One turn moves each row of this set onto another row. After a few examples, where does it send each row asked below?
q_554: +2.89, +3.42, -1.89, +1.83, +0.15, -0.12, -2.14, -3.27, -1.52, +1.18, +1.63, +1.06, -2.60, -1.65, +0.13, -1.81, +2.04
q_610: -1.46, -0.05, -1.64, +0.44, -0.88, -0.33, -2.10, -2.53, -1.19, -4.98, +0.45, +0.01, -0.91, +3.89, +0.95, -0.72, +0.77
q_172: +0.29, -1.34, -1.13, +1.00, -1.33, +0.73, +3.38, +1.06, -0.47, -1.86, +0.96, +2.95, -2.33, -0.23, -3.35, +2.04, +0.02
q_459: -0.39, -0.09, -4.08, +2.09, +0.01, -0.80, -2.00, -0.81, -2.23, -1.72, -2.12, -1.59, -0.85, +1.97, +1.18, -0.12, -1.32
q_42: -0.47, -1.12, -0.98, +0.78, -1.88, +1.56, +3.33, -0.20, +0.09, -2.03, +0.96, +2.83, -1.94, -0.50, -2.87, +3.07, +0.50
q_448: -2.06, +3.03, -1.94, -0.09, -1.57, +0.32, -4.39, -1.43, -2.34, +0.38, +1.75, +0.11, -1.23, +1.34, +0.49, -0.10, +1.99
q_836: +0.05, -1.70, -0.31, +1.46, -1.52, +2.25, +2.46, -0.48, +0.96, -3.72, -0.26, +2.57, -0.94, +1.09, -1.05, +3.33, +0.71
q_907: +0.40, -1.04, -3.37, +2.41, -0.71, -1.32, -1.45, -1.51, -1.89, -2.97, -2.19, -1.66, -2.34, +1.79, -0.08, +0.21, -0.97
q_647: +3.21, +2.09, +1.19, +2.33, +0.84, +0.12, +1.11, -2.50, +2.31, -1.66, +2.26, +2.34, +0.58, -1.55, +0.58, -1.55, +2.28
q_391: +3.92, +1.82, +0.25, +3.05, +0.77, -0.54, +1.75, -1.84, +1.65, -0.12, +1.35, +1.59, -0.36, -3.09, -0.46, -1.16, +1.32
q_624: -2.35, -1.38, +0.32, +0.64, -0.52, -1.17, -1.19, +1.95, +0.07, -0.52, -0.14, +0.23, +2.86, -1.16, -0.85, +0.83, -1.82
q_726: +2.19, +3.61, -1.04, +1.13, +0.18, +0.51, -2.65, -3.81, -1.12, +0.14, +2.57, +1.65, -1.89, -0.47, +0.84, -2.16, +2.84
q_421: +3.01, +2.41, +0.77, +2.11, +0.54, -0.33, +1.70, -2.28, +1.75, -0.40, +2.79, +2.42, -0.17, -2.71, -0.56, -1.66, +1.99
q_438: -0.11, -1.61, +0.67, +1.48, +0.06, -0.98, +0.26, +0.87, +1.53, -1.52, +0.07, +0.57, +3.67, -1.62, -0.32, +0.69, -2.00
q_772: +4.24, +2.79, -0.03, +2.03, +0.63, -0.07, -0.99, -4.76, -0.62, -0.16, +1.06, +1.04, -1.41, -1.00, +1.25, -0.05, +2.29
q_352: -0.87, -1.01, -0.23, +0.41, -1.83, +2.14, +2.81, -0.65, +0.70, -3.28, +1.31, +3.25, -1.16, +0.78, -1.87, +2.90, +1.11
q_278: +1.42, -2.10, -1.09, +2.29, -0.78, +1.02, +2.68, +0.96, +0.13, -2.92, -0.99, +2.16, -1.69, +0.63, -1.89, +2.51, -0.30
q_644: -0.36, -1.21, +0.25, +1.06, -0.33, -1.44, +0.95, +1.18, +0.93, -0.29, +0.94, +0.63, +2.92, -2.79, -1.61, +0.59, -2.14
q_845: -2.79, +1.19, -2.17, -1.41, -1.79, -1.03, -0.60, -2.25, -2.42, -2.58, +3.24, +1.04, -2.14, +1.80, -1.84, -1.48, +0.85
q_329: +3.66, +3.22, -0.07, +1.31, +0.38, -0.16, -0.65, -4.72, -0.95, +0.40, +2.11, +1.47, -1.61, -1.32, +0.63, -0.37, +2.51
q_487: -2.69, -1.21, +0.69, +0.41, -0.50, -0.85, -1.39, +1.75, +0.15, -1.03, +0.27, +0.41, +3.17, -0.70, -0.54, +0.60, -1.52
q_154: +0.46, -1.87, -0.02, +1.27, -0.82, +1.70, +2.09, +0.34, +0.74, -4.40, +0.26, +2.99, -0.81, +2.11, -0.92, +2.14, +0.64
q_832: -1.52, +1.12, -4.78, +0.51, -0.76, -1.52, -0.55, -0.48, -3.35, +0.61, +0.28, -0.83, -2.22, -0.17, -1.54, -0.72, -1.45
q_84: -2.72, -1.07, +0.33, +0.19, -0.68, -1.22, -0.94, +2.02, -0.14, -0.27, +0.60, +0.49, +2.67, -1.47, -1.27, +0.59, -1.75
q_929: +4.16, +2.90, -0.37, +1.83, +0.52, -0.36, -0.69, -4.59, -0.98, +0.52, +1.30, +1.06, -1.77, -1.57, +0.64, -0.04, +2.07
q_206: -1.44, +2.79, -2.74, +0.64, -1.69, -0.28, -3.86, -0.84, -2.90, +1.64, +0.97, -0.60, -2.04, +0.03, -0.30, +0.24, +1.29
q_358: -1.12, +2.25, -1.98, +1.12, -1.23, +0.47, -4.98, -1.31, -1.97, -0.44, -0.01, -0.71, -0.78, +1.98, +1.76, +0.40, +1.72
q_632: +2.97, +3.06, -1.11, +2.13, +0.53, +0.77, -3.18, -3.90, -0.61, -0.68, +1.05, +1.03, -1.42, +0.21, +1.93, -1.70, +2.59
q_251: -0.89, +0.29, -3.89, +0.67, -1.56, -1.99, +0.03, -1.20, -3.23, -0.70, +0.63, -0.73, -3.68, -0.34, -2.89, -0.50, -0.89
q_443: -1.02, -1.11, +1.32, +0.29, -0.18, -0.77, +0.13, +0.55, +1.67, -2.07, +1.57, +1.34, +4.04, -0.95, -0.28, +0.23, -1.18
q_689: -2.26, +0.98, -2.56, -0.11, -0.26, +0.13, -2.49, -1.85, -1.49, -3.37, +0.62, +0.10, +0.38, +3.72, +1.76, -1.05, +0.26
q_801: +0.41, -1.79, -1.10, +1.91, -1.54, +1.74, +2.91, -0.12, +0.54, -2.47, -0.60, +2.08, -1.77, -0.14, -1.99, +3.45, +0.10
q_978: -1.40, -0.67, +0.90, -0.15, -0.46, -1.13, +0.88, +0.80, +1.08, -0.80, +2.36, +1.62, +3.31, -2.15, -1.59, +0.09, -1.42
q_183: +3.64, +2.66, -1.79, +2.80, +0.53, +0.15, -2.74, -3.29, -1.03, +0.39, +0.24, +0.40, -2.21, -0.91, +1.23, -1.38, +1.88
q_258: -3.38, +2.11, -3.12, -1.53, -0.96, -0.65, -1.07, -1.44, -2.69, -1.09, +2.89, +0.85, -0.93, +1.66, -0.79, -1.61, +0.14
q_902: -0.60, -0.92, +0.02, +0.04, -1.30, +1.40, +2.78, +0.26, +0.16, -3.29, +2.09, +3.91, -1.26, +1.37, -2.37, +1.65, +0.96
q_38: -0.46, +2.04, -2.85, +1.87, -1.30, -0.07, -4.44, -0.86, -2.45, +0.85, -0.73, -1.40, -1.71, +0.62, +0.84, +0.79, +0.90
q_488: +4.04, +1.54, +0.70, +3.39, +1.02, -0.04, +1.17, -2.08, +2.23, -1.26, +0.87, +1.53, +0.37, -1.84, +0.77, -1.10, +1.61
q_56: -2.98, -0.96, +0.62, +0.03, -0.70, -0.95, -1.16, +1.82, +0.05, -0.81, +0.93, +0.72, +3.03, -0.87, -0.92, +0.48, -1.32
q_33: +3.78, +3.08, +0.15, +1.40, +0.49, +0.02, -1.00, -4.87, -0.54, -0.32, +1.87, +1.53, -1.33, -0.64, +1.16, -0.30, +2.67

q_183 goes to q_554
q_329 goes to q_33
And these:
q_836 goes to q_801
q_278 goes to q_172
q_358 goes to q_38
q_488 goes to q_391
q_84 goes to q_56
q_845 goes to q_610
q_438 goes to q_644
q_258 goes to q_689

One turn moves each row of this set onto another row. After a few examples, where does it send each row asked below?
q_794: +2.64, +0.91, -2.52, +2.19, +0.81, +3.92, -0.52, +1.69, -1.12, -0.03, -0.84, +0.83
q_113: +0.68, +0.76, -0.31, +1.81, +3.20, +1.62, +2.08, +3.50, +2.93, -2.13, +1.94, +2.24
q_880: +0.95, +0.45, +0.88, +2.28, +0.30, -1.46, +0.44, +3.67, +3.40, -1.15, +2.95, +0.88
q_338: +2.03, +0.34, -0.79, -1.25, +0.37, +0.15, +3.90, +4.64, -0.82, -1.02, -0.19, -1.34
q_884: +1.36, +0.09, -1.41, +3.97, +2.10, +0.03, +0.26, -1.65, +1.62, -0.25, -0.51, -0.04
q_80: +1.12, -0.89, -2.51, +0.88, -1.90, +3.90, +1.80, +0.74, -1.37, -2.53, -1.71, -0.77
q_8: +2.26, -1.15, +2.29, +1.88, +0.44, +2.13, +0.75, +3.11, -1.50, -4.22, +3.04, -0.09
q_211: -1.78, -1.52, -0.44, +0.65, -1.26, -2.40, +2.24, +2.66, +2.43, -1.47, +1.27, +1.16
q_745: -0.24, -1.83, -1.32, +1.84, -0.23, +3.31, -0.52, -1.32, +1.75, +0.83, +0.54, +2.75
q_737: -0.33, -2.45, -1.76, +3.39, -0.79, +1.98, -1.32, -0.39, +1.61, -0.39, -0.97, +0.52
q_986: +0.79, -0.84, +0.97, +0.86, -0.87, +2.28, +3.51, +4.82, -1.64, -3.56, +1.56, +1.85
q_34: +1.74, -0.55, -1.16, +3.67, +1.14, +1.24, +2.00, -2.05, +1.91, -2.86, -0.59, -1.22
q_132: +1.53, -0.35, -0.29, -0.02, -5.24, +1.72, +1.05, -0.11, +0.05, -0.78, +0.82, -0.29
q_923: +1.41, -1.08, +0.10, +2.14, -1.50, +4.03, -0.22, -1.29, +3.22, -1.08, +1.84, +1.52
q_693: +3.30, +0.89, -0.35, +0.08, +2.15, +2.28, +1.63, -1.17, +0.36, -2.33, +0.26, -2.02
q_899: +2.55, +0.78, +0.42, -1.79, -1.03, +0.00, +3.93, +4.24, -0.04, -0.86, +1.35, -0.90
q_847: +1.06, -1.38, +1.69, -0.62, +0.12, +2.90, +2.21, +1.32, -2.07, -2.61, +3.88, +2.75
q_653: +3.36, +1.07, -0.04, +1.20, +1.52, -0.80, -0.57, -0.18, +0.31, -0.10, +0.02, -2.44
q_587: -0.72, -2.29, +0.63, -0.06, +0.21, -0.34, +0.51, +1.63, -3.38, -0.47, +2.25, +2.65
q_322: +1.20, +0.16, -0.19, +2.44, -0.07, -0.48, +0.96, -2.96, +1.97, +1.07, +1.23, +1.38
q_465: +1.36, -0.20, -0.21, -2.06, +0.45, +1.19, +2.79, -2.68, -0.28, -1.04, +0.62, -0.69
q_380: -1.82, -1.43, -1.59, +0.29, +1.64, +0.69, +3.99, +2.13, +1.89, -2.68, +0.38, +2.26
q_629: +0.71, -0.26, +0.84, +1.68, -1.05, -0.44, +0.99, +5.43, -1.94, +0.17, +1.87, +2.86
q_764: +2.63, +1.55, +0.09, -1.93, -0.03, -0.12, +3.45, +4.17, -0.35, +0.85, +1.54, +0.28
q_519: +0.75, -1.94, +1.19, +2.39, +0.21, -0.77, -1.19, +3.68, -2.81, -2.03, +1.70, +0.03
q_982: +1.43, -0.59, +0.14, +1.81, -0.93, +0.81, +2.82, -3.30, +2.51, -1.74, +1.32, +0.29
q_932: +1.37, -0.35, +0.38, +2.37, +0.27, +1.59, +1.48, +6.23, -1.99, -2.11, +0.95, +1.53
q_46: +1.72, -0.17, -0.33, -0.91, -0.16, -1.56, +0.36, -1.92, -0.28, +1.06, +0.42, -1.35
q_103: -0.01, -0.77, +1.38, +0.15, -2.43, +0.64, +2.88, +4.05, -1.89, -1.21, +2.46, +3.28
q_811: +1.13, -1.84, +0.16, +3.20, -1.78, +2.80, -0.98, -0.04, +2.73, -2.22, +0.43, -0.90
q_757: +2.08, +0.76, -0.68, -1.43, +1.37, -0.07, +3.14, +4.53, -0.89, +0.62, +0.21, +0.09
q_360: +3.18, +1.77, -0.34, +1.05, -2.53, +1.71, -1.40, +1.00, +0.09, +1.86, +1.69, +1.20

q_587 goes to q_847
q_932 goes to q_629
And these:
q_737 goes to q_745
q_132 goes to q_80
q_211 goes to q_380
q_884 goes to q_322
q_757 goes to q_764
q_46 goes to q_465

